[[-51.3  -8.7 -15.4  -8.1]
 [-65.2  52.8  10.2 -17.3]
 [ -7.0  -6.0 -26.2 -32.1]]
->
[[ 52.8  10.2]
 [ -6.0 -26.2]]

[[-68.7 -75.1  69.7  73.5]
 [ 70.5  70.5 -63.4 -66.5]
 [-54.1 -73.1  48.0  60.3]]
->
[[ 70.5 -63.4]
 [-73.1  48.0]]

[[ 87.5 -47.8 -62.4  68.7]
 [-16.9  29.5  40.5 -15.9]
 [ -1.3  46.1 -29.0  29.9]]
->
[[ 29.5  40.5]
 [ 46.1 -29.0]]

[[ 54.9 -18.3  83.7]
 [ -9.7 -10.1 -41.0]
 [-67.6  24.0 -48.3]
 [  0.8 -49.4 -15.5]
 [-37.5 -54.9 -25.0]]
->
[[-10.1 -41.0]
 [ 24.0 -48.3]]

[[  2.9   1.9   0.9]
 [-63.3 -16.3 -19.8]
 [-14.0 -14.8  -1.2]
 [  0.0 -16.9  23.1]
 [ 24.9 -17.2  34.9]]
->
[[-16.3 -19.8]
 [-14.8  -1.2]]

[[ 26.6   3.7 -27.0]
 [  3.0  59.7   3.1]
 [ 10.7 -19.9 -85.2]]
->
[[ 59.7   3.1]
 [-19.9 -85.2]]

[[ 30.3  67.4 -27.7  49.4]
 [-35.3  -9.9  10.8 -18.4]
 [ 68.5 -51.5  37.8  53.7]]
->
[[ -9.9  10.8]
 [-51.5  37.8]]

[[ 49.0  46.0  57.3 -58.9]
 [ -5.1  83.6  -9.9 -26.2]
 [ 50.9 -68.6  58.0  65.8]]
->
[[ 83.6  -9.9]
 [-68.6  58.0]]
---
[[ 39.6 -18.3  26.0  28.8]
 [-21.0 -76.2  32.9 -21.5]
 [-31.6  29.9  21.8  -0.5]]
->
[[ 39.6 -18.3]
 [-21.0 -76.2]
 [-31.6  29.9]]

[[ 23.1 -48.8  12.0  26.7   9.8]
 [-10.2  37.3  43.2  -1.5  17.8]
 [  3.9 -53.8 -50.5   7.4 -41.4]
 [ 23.4 -56.5   7.7  23.8  11.8]
 [ -3.8  78.3  25.6 -13.5   9.9]]
->
[[ 23.1 -48.8]
 [-10.2  37.3]
 [  3.9 -53.8]]

[[ 75.1 -34.1 -15.1]
 [-80.8  12.8 -23.8]
 [ 55.8 -26.1  -4.6]
 [-40.1  49.6 -39.1]
 [ 47.4  13.6  13.8]]
->
[[ 75.1 -34.1]
 [-80.8  12.8]
 [ 55.8 -26.1]]

[[-41.2 -31.3  -3.7]
 [-47.5 -24.9 -52.1]
 [ 71.2  34.2 -59.7]
 [-31.0 -20.7  72.2]
 [-27.9 -47.3  -8.0]]
->
[[-41.2 -31.3]
 [-47.5 -24.9]
 [ 71.2  34.2]]

[[-46.6  -6.0]
 [-35.1  15.9]
 [ 30.9  24.4]
 [ 75.0  48.7]
 [ 71.1  61.0]]
->
[[-46.6  -6.0]
 [-35.1  15.9]
 [ 30.9  24.4]]

[[ 41.1  33.4 -79.2 -47.6   4.2]
 [ 41.1  31.8   9.4  25.3  44.8]
 [-14.5  -0.8 -48.2 -75.8 -22.0]]
->
[[ 41.1  33.4]
 [ 41.1  31.8]
 [-14.5  -0.8]]

[[ 36.2  23.9   6.3 -10.7]
 [ 45.3 -42.6 -57.6  13.5]
 [-16.8  88.1  31.4   2.5]]
->
[[ 36.2  23.9]
 [ 45.3 -42.6]
 [-16.8  88.1]]

[[ -3.5  -7.2  -3.1   3.3  10.5]
 [ 59.9 -14.8  41.7  -1.1   7.1]
 [ 26.6  30.4  32.9  30.1  11.2]
 [-33.5 -34.7 -33.8  67.6 -66.4]]
->
[[ -3.5  -7.2]
 [ 59.9 -14.8]
 [ 26.6  30.4]]
---
[[-37.1 -71.7  49.9  43.7]
 [ 43.7  37.2  18.0  56.9]
 [ 43.2 -49.6  54.6  87.3]
 [ 64.8 -82.1  88.0  28.1]
 [-67.6 -43.7  21.8  56.8]]
->
[[ 37.2  18.0]
 [-49.6  54.6]]

[[-15.8  -4.2 -29.1]
 [ 50.1 -65.1 -37.8]
 [-20.2 -51.6 -18.1]
 [  7.1  26.5   3.9]
 [ -9.1 -32.9 -44.9]]
->
[[-65.1 -37.8]
 [-51.6 -18.1]]

[[  5.0 -37.4 -54.5  51.9]
 [ 62.4  60.4 -49.4  -5.7]
 [-71.8   1.3 -82.0   3.0]]
->
[[ 60.4 -49.4]
 [  1.3 -82.0]]

[[ 68.8 -15.9 -10.9]
 [ -8.7  19.7 -58.8]
 [-64.0 -10.5  -9.0]]
->
[[ 19.7 -58.8]
 [-10.5  -9.0]]

[[-71.3 -13.5 -58.0   4.9   3.2]
 [-54.6  -2.2 -72.5   7.6   3.1]
 [-67.0  13.4 -65.5   3.9   1.6]]
->
[[ -2.2 -72.5]
 [ 13.4 -65.5]]

[[ 12.9  28.9 -16.4 -20.7]
 [ 27.9 -53.1  10.7  38.3]
 [  3.8 -17.5  88.0 -75.2]]
->
[[-53.1  10.7]
 [-17.5  88.0]]

[[ -1.6  13.4 -45.8  54.1]
 [-33.7  31.4 -17.4  -8.4]
 [ 23.9  12.4  42.0  26.9]
 [-10.1   1.6 -16.4  75.9]]
->
[[ 31.4 -17.4]
 [ 12.4  42.0]]

[[  3.9 -58.2  -1.3]
 [ 23.9 -45.9 -50.5]
 [-54.3  21.7  55.6]
 [ 72.5 -46.5  -1.0]]
->
[[-45.9 -50.5]
 [ 21.7  55.6]]
